In the rows, zero is written as 128.
The rows of Z fall into 3 groups, and each row is roughly a mix of its group's hidden directions.
Z (71 x 16):
[[149 106 130 149 120 103 100 185 131 127 134 115 115 115  91 137]
 [157 150 119 101 106 161 133  84 105 116 137 126 152 153 143 108]
 [133 164 119 110 133 148 134  59 134 114 138 145 103 125 133 133]
 [108 135 163 113 169 110 135  89 129 118 135 142 114  84 141 138]
 [110 116 140 131 148  86 100 179 118 155 129 115 132 104 121 149]
 [130 127 168 109 164  95 106 142 140 117 132 118 118  87 110 156]
 [121 163 133 127 151 124 141 118 134 134 130 151 143 104 182 169]
 [134 130 113 120 143 173 124  77 121 157 115  97 116 145 116 109]
 [152  87 132 147 130 179 125 120 125 128 132  76 131 136 125 120]
 [148  92 121 166 112 160 110 139 121  98 150  92 123 150 129 129]
 [124  94 133 123 136 159 126  91 124 133 120  94 107 142  93  90]
 [102  88 157 148 124 117 158 159 149  88 131 136 141 122 147 130]
 [130 173 128  82 139 118 127  89 106 157 118 147 141 124 131 112]
 [147 152 113 117 114 166 145  79 138 103 119 139 129 163 134 108]
 [102 132 140 140 126  96 131 154 128 100 151 153 143 112 172 162]
 [108 137 145 135 129  89 132 156 130 101 148 158 139 104 164 161]
 [139 104 111 145 115 179 151 131 145 140 102 102 142 164 126 109]
 [141  82 134 158 112 134 113 171 108 122 153  92 139 124 132 132]
 [117 149 138  92 121 106 169 128 136 154 101 167 150 112 133 112]
 [100 160 126  97 115 109 165 124 140 138 115 169 152 127 156 133]
 [142  92 117 142 103 159 143 148 143 130 107 104 134 163 101  97]
 [130 167 135  74 127 106 129 121 105 156 124 144 164 118 141 127]
 [ 97 135 110 128 115 156 161  95 118 137 127 141 147 153 176 117]
 [104 168 121 112 138  78 123 124 120 141 120 177 114 118 120 122]
 [124 101 113 175 139 146 112 144 153 105 112 111 103 164 107 122]
 [150  87 125 166 107 161 118 134 114 102 156  94 123 138 131 125]
 [112  89 161 144 126 116 164 159 156  92 122 139 139 116 137 124]
 [138  96 120 128 109 138 113 131 120 128 124 101 112 153  73  88]
 [141 100 108 143 104 168 139 141 139 136 107 100 137 168 109 102]
 [132 116 149 111 118 106 132 141  89 160 158 122 145  78 141 133]
 [147 149 134  87 122 120 107 118  78 152 148 116 161 119 143 124]
 [145 136 155 119 164 111  88 113 133  93 143 116 102 108 105 148]
 [149 154 118 108 111 163 144  69 123 110 132 138 132 148 140 110]
 [141 107 103 146  86 143 126 170 132 127 120 113 141 170 111 112]
 [115 172 121 106 147 107 126  80 118 132 120 169 112 128 126 112]
 [111 146 143  92 131  89 148 153 129 161 112 154 154 103 133 131]
 [119 178 126  85 134 118 149  96 146 133 110 163 134 126 136 134]
 [144 182  97 115 134 135 101 104 108 165 133 130 128 131 141 149]
 [142 137 143  90 110 119 140 114  86 155 152 132 155  93 146 121]
 [153  87 131 160 138 145  97 147 119 128 138  83 112 124 101 125]
 [147 128  89 145  97 165 125 148 129 149 115 109 147 173 132 124]
 [ 95 153 116 112 122 138 159  89 124 131 123 156 146 145 172 122]
 [113 149 143  89 126  93 153 146 128 159 115 158 154 100 136 132]
 [111 161 135  96 145 101 149 102 129 162 112 163 119  98 125 122]
 [106 174 118 102 126 100 144 105 126 136 116 181 128 131 138 120]
 [ 92 121 112 133 114 155 164 110 117 147 126 134 153 149 177 120]
 [101 136 141 113 152  79 122 165 132 161 116 140 132  98 121 147]
 [153 113 120 146 101 176 148  89 126  97 147 120 119 142 136 111]
 [129 128  83 158  93 150 135 124 109 142 126 140 125 169 133  95]
 [167 154 107 137 112 111  96 133 129 106 131 148  99 143  85 115]
 [122 164 120 114 152 111 118  79 110 142 116 159 102 127 113 100]
 [151 115 155 131 163 117  87 131 129 111 138  99 103 102  94 140]
 [103 164 133  94 151  88 132 137 142 155 100 157 135 117 123 138]
 [139 127 116 117 142 170 125  80 123 156 112  98 113 142 106 102]
 [111 121 159  98 131 120 163 152 152 137 120 124 163  99 150 156]
 [157 110 122 143  98 174 142  92 116 101 153 115 126 139 140 111]
 [ 80 112 148 119 151 107 149 141 122 164 123 125 146  98 156 140]
 [151 139 103 156 127 124  84 115 110 104 143 133  92 152 100 112]
 [149 168 109 123 131 112 105  99 119 122 122 160  97 140  94 103]
 [112  87 130 173 125 126 146 170 164 113 117 127 111 128 117 133]
 [ 98 136 150 117 147  88 108 111 107 107 162 143 112  97 141 147]
 [146 157 107 134 111  89 103 151 127 120 127 165 104 135  91 118]
 [157  89 140 147 125 134 109 173 135 128 134  88 124 116  98 138]
 [138 147  94 136  98 161 143  94 122 119 125 146 128 171 140 103]
 [136 171 133  72 125 115 127 110 104 151 127 141 161 125 142 124]
 [117 156 148 114 149  85 117 122 119 118 148 159 121  88 145 156]
 [115 135 122 131 153 175 140  79 127 148 121 107 134 135 167 139]
 [146 109 107 131 115 170 130 118 131 147 107  97 124 162  97  95]
 [154 120 114 120 125 162 127 107 132 154 103 103 116 149  85  93]
 [103 167 127  97 119 104 158 121 140 130 118 174 146 126 152 135]
 [140  94 146 149 150 115  92 158 121 129 139  92 108 105  99 138]]
Here is one row of each group, with its name. Which group are the others in?
[131  88 133 147 105 156 141 165 141 116 140  93 154 133 150 150]	<118>
[144 113 111 163 124 171 117  99 134  95 135 111 103 161 121 115]	<47>
[130  92 141 125 110 105 116 147 125 108 133 121 109 131  71  92]	<45>

[127 172 128  82 130 122 150  88 126 145 112 161 139 122 136 115]	<47>
[104 119 129 143 135 117 170 140 167 137  87 161 113 128 112 108]	<47>
[138 137 136 117 111  85 124 186 150 119 127 145 133 110 107 151]	<118>
[162 107 131 152 142 130  86 139 120 120 136  98  99 123  84 121]	<118>
[107 121 120 157 138 134 156 125 180 111  98 151  95 141 112 123]	<47>
[ 87 152 131 112 145  80 135 129 118 156 120 168 126 108 136 128]	<118>
